These views show one set of named points, seen from different sides, and a view may be mirrored.
A view may leave some points out, and in a few views one point is out of place. Which views, in the order they come, and which point in each? Write - if none.

-- scene 1 --
(in the rows, 128 means zero)
A:
  j_69 [122 121 132 104 138 101  64 165 132  74 149 143  73 130 152 114]
  j_920 [120 129 117  97 130 104  78 166 130  77 150 140  76 131 167 112]
  j_181 [109 146 105  89 122 102  77 172 128  77 156 143  67 145 174 110]
  j_183 [126 112 117  98 130 112  84 163 135  70 156 138  79 123 166 107]
  j_993 [120 118 127 102 135 107  67 169 137  71 155 141  69 134 154 110]
  j_923 [121 126 130 106 137 108  67 173 138  82 142 136  69 137 155 116]
  j_381 [122 121 108  97 124 121  90 173 141  77 152 130  72 136 174 106]
  j_543 [117 133 111  93 126 104  80 167 129  74 155 142  73 134 171 109]
B:
  j_543 [150 147 145 155 134 142 108 135 137 156 141  64 159 181 110 145]
  j_381 [146 139 144 147 140 143 104 127 142 151 134  61 159 205 110 137]
  j_183 [142 144 132 155 132 136 120 135 148 149 133  59 155 193 104 134]
  j_920 [147 147 141 158 133 142 114 136 134 151 135  61 154 181 112 142]
  j_993 [138 138 135 161 126 150 130 128 141 155 130  62 153 183 116 147]
  j_181 [154 147 155 153 137 149  98 132 131 162 147  68 163 177 114 153]
  j_923 [137 137 135 162 126 153 132 127 139 154 129  62 152 182 119 149]
C:
  j_69 [167 185 101 159 127  99  97 150 179 120 136  61 103 127 137 172]
  j_181 [196 176 110 146 103 126  85 137 166 121 146  69  97 123 134 167]
  j_543 [185 177 108 148 113 113  92 134 171 117 146  66  94 123 129 168]
  j_381 [178 175 100 150 106 107  96 119 179 124 156  63  97 108 127 158]
  j_993 [169 184 101 161 120  99  98 144 176 119 143  64 104 118 141 171]
  j_183 [169 178 104 152 122  96 101 126 178 113 150  64  92 116 126 168]
  j_920 [179 178 105 149 118 109  94 136 177 119 142  63  96 126 128 167]
D:
  j_183 [107 123  76 119 164  88 186  78 145 168 162 106 141 132 113 142]
  j_543 [109 121  76 112 152  95 183  97 134 160 156 115 136 129 118 138]
  j_181 [110 115  76 108 143 102 182 107 124 156 150 122 132 123 118 137]
  j_69 [102 127  69 120 172  85 164  87 138 153 172 119 138 133 125 140]
  j_993 [101 119  72 121 171  89 168  83 133 159 169 118 138 130 119 143]
  j_923 [103 124  65 116 164  83 164  85 136 153 174 121 130 119 121 144]
  j_920 [109 125  73 113 156  90 180  93 139 158 162 114 135 129 120 139]
E:
  j_69 [142 150 132 108 116 130 146 130 128  76 131 125 160  82  74  95]
  j_923 [141 142 138 116 113 132 139 134 126  82 126 133 156  83  72  97]
  j_543 [143 155 132  97 111 132 123 119 127  82 121 134 146  90  91  97]
  j_993 [140 145 126 108 117 129 137 129 126  72 131 128 157  84  78 101]
  j_381 [142 142 121 101 108 136 113 131 124  81 110 139 142  84  86 109]
  j_920 [144 154 132  99 110 134 130 124 128  83 120 131 149  86  84  96]
  j_183 [145 151 114  93 110 135 129 131 128  75 116 125 151  79  82 105]
  j_181 [140 154 143 102 113 129 116 111 125  85 125 143 141  98  98  94]
F:
  j_183 [142 122 167 157 134 109 121 119 118 113 122 100 126 136 121 127]
  j_543 [141 123 161 164 131 110 114 121 104 126 115 112 138 143 124 136]
  j_920 [138 119 163 159 130 110 113 121 108 125 114 103 138 137 122 137]
  j_69 [131 117 152 147 132 103 113 126 120 126 116  86 141 136 117 140]
  j_381 [138 115 171 170 129 110 125 118 121 114 115 120 130 140 131 134]
  j_923 [127 109 157 153 128 105 116 125 125 126 110  95 144 135 123 146]
  j_993 [132 119 152 152 134 101 117 126 125 122 118  95 138 142 120 138]
  j_181 [139 123 157 171 130 109 111 124  97 133 109 124 146 151 127 143]
G:
  j_183 [144  71 128  55 193 124  66 132 221 165 121 149  91 165  65 162]
  j_69 [160  76 119  58 193 136  69 140 219 161 142 150  89 165  62 144]
  j_923 [159  75 119  55 192 143  73 135 207 161 132 156  89 167  58 139]
  j_381 [139  72 129  54 186 132  71 121 205 161 106 156  85 166  62 162]
  j_993 [158  77 122  65 190 136  67 134 216 162 133 148  88 165  65 147]
  j_920 [145  74 122  51 187 133  77 131 216 156 132 152  82 166  61 158]
Moved in: B
  moved in B: j_923

-- scene 2 --
A:
  j_32 [162 139 123 106  95 140  98 129 131 125 163  78  92 123 161 222]
  j_687 [161 141 118 106 101 136  97 129 133 123 161  80  94 124 161 220]
  j_190 [165 144 127 104  97 137 103 137 125 141 162  72  91 122 159 234]
  j_11 [162 145 113 104 109 135  99 134 134 130 162  76  98 124 154 225]
  j_565 [164 141 119 105 103 147 102 131 132 133 170  72  98 127 146 228]
  j_616 [166 144 121 103 105 147 105 137 129 142 171  68  98 127 143 235]
  j_286 [164 142 128 105  95 136 101 135 126 136 161  75  90 121 163 230]
  j_244 [159 131 117 109  93 153  95 115 139 107 172  82  96 129 152 208]
  j_651 [167 143 127 104  98 150 106 136 125 146 173  66  96 126 143 238]
  j_947 [159 143 112 105 106 128  94 129 137 117 155  84  94 122 168 215]
B:
  j_947 [112 143 158 215  97 157 116 165 170 147 173 191 145 153 138 150]
  j_687 [110 141 160 208  91 166 114 163 169 139 183 191 146 154 135 151]
  j_32 [109 144 160 202  90 170 111 162 169 137 187 191 148 156 134 152]
  j_190 [114 141 166 198  97 172 107 158 176 125 200 196 147 148 137 153]
  j_286 [114 145 164 197  97 171 107 160 174 130 195 195 148 151 136 154]
  j_11 [112 133 162 213  90 164 114 159 174 134 189 193 142 146 137 148]
  j_651 [110 130 167 198  82 180 108 154 175 117 211 194 144 146 133 149]
  j_244 [ 99 139 152 208  70 174 119 165 158 147 178 183 149 167 127 148]
  j_565 [113 134 165 204  90 171 110 157 176 125 200 194 144 145 136 150]
  j_616 [110 127 166 205  82 176 110 155 176 120 206 193 142 144 134 147]
C:
  j_286 [116 115 143 100  71 132 149  88 148 131 126 117  76  61 138  63]
  j_616 [135 109 149  95  80 130 133  87 141 137 119 117  83  56 141  69]
  j_565 [126 110 147  99  76 132 139  90 143 135 122 118  80  58 142  68]
  j_190 [123 113 144  99  73 135 146  89 147 131 125 118  76  61 139  62]
  j_32 [107 115 145  99  70 125 147  82 146 134 126 112  80  58 137  70]
  j_687 [102 113 146 102  70 124 144  86 144 136 125 112  81  57 141  75]
  j_651 [141 111 148  92  80 132 137  83 142 134 120 117  82  56 137  64]
  j_244 [ 97 116 151  94  70 109 142  66 141 140 124 101  91  48 131  84]
  j_947 [ 88 111 145 108  67 123 145  92 145 138 127 112  79  59 145  79]
D:
  j_565 [125 125  64 123 184 179  76 130 142 106 160 121 130 156 186  97]
  j_244 [145 118  77 116 167 184  82 139 152 113 177 144 141 155 182 126]
  j_32 [138 125  67 119 182 182  73 130 142 106 165 138 136 157 187 109]
  j_651 [118 120  66 130 178 184  82 132 137 112 160 119 126 154 179  91]
  j_687 [139 126  66 115 183 179  73 130 147 104 166 134 137 157 191 112]
  j_11 [132 126  64 114 183 175  75 131 151 103 164 121 134 156 192 106]
  j_190 [128 126  63 125 188 181  71 126 135 106 157 129 130 157 186  95]
  j_286 [133 127  63 123 188 182  69 126 136 105 159 134 133 158 187 100]
  j_947 [146 130  64 107 187 174  68 128 153  98 166 135 141 159 197 118]
  j_616 [119 121  66 125 178 180  82 133 143 110 162 116 128 154 183  94]
E:
  j_687 [119 146 108 139 134 121 112 128 118 125 145 110 128 159 147 110]
  j_565 [117 137 117 124 137 125 114 130 122 140 140 109 122 155 143 102]
  j_286 [110 136 119 129 136 127 115 129 122 129 144 107 124 152 146 112]
  j_11 [121 145 111 133 135 119 115 129 114 137 142 113 124 162 143 103]
  j_651 [120 133 117 114 140 130 110 130 133 146 136 107 122 150 142  98]
  j_947 [118 151 107 147 132 116 116 128 108 121 148 113 128 164 148 113]
  j_190 [110 134 121 125 137 128 116 130 122 135 142 107 122 152 144 109]
  j_32 [122 141 109 129 137 127 107 128 131 130 142 107 128 152 147 106]
  j_244 [135 155  91 144 134 121  97 126 134 118 145 109 138 155 151 107]
  j_616 [123 137 115 118 139 126 111 130 128 147 137 109 122 155 141  96]
F:
  j_32 [130 137 109 113 136  97 138 144 143 147 113 144 148 140 100 135]
  j_11 [126 137 109 111 131  95 130 141 148 161 117 137 152 134 100 143]
  j_947 [122 126 105 104 140 100 128 143 139 157 116 138 137 136  99 133]
  j_687 [127 133 108 111 136  97 135 144 143 152 115 140 145 138 100 137]
  j_616 [133 150 114 122 123  90 138 141 155 157 115 140 167 135 102 149]
  j_286 [132 148 107 113 135  99 134 138 145 148 111 148 156 139  96 134]
  j_651 [137 155 115 124 123  91 141 140 156 151 113 145 170 137 102 148]
  j_190 [133 152 108 115 132  98 133 137 148 151 111 148 161 138  96 137]
  j_565 [132 148 111 117 128  94 134 139 151 156 114 142 162 136  99 143]
G:
  j_565 [119 156 124 126 133 128 160 115 129  98 196 160 150 108 105 121]
  j_244 [140 117 119 123 134 133 162 117 132 113 174 159 141 114 114 126]
  j_651 [113 156 129 122 136 130 173 110 122  95 198 166 152 107 103 123]
  j_947 [138 143 113 133 128 129 138 124 143 109 185 150 144 112 111 120]
  j_616 [114 155 127 120 133 127 168 115 123  97 196 163 151 107 106 118]
  j_190 [123 159 123 134 135 132 157 111 132  98 199 160 151 107 101 126]
  j_11 [124 151 120 124 129 126 151 123 134 103 190 155 147 110 110 116]
  j_286 [127 155 121 136 135 133 154 111 134 100 196 159 150 108 102 128]
  j_32 [132 143 120 133 134 133 154 114 135 104 189 158 147 110 106 127]
  j_687 [132 143 118 130 131 130 150 119 137 106 187 155 146 111 109 122]
Moved in: A, E
  moved in A: j_565
  moved in E: j_32
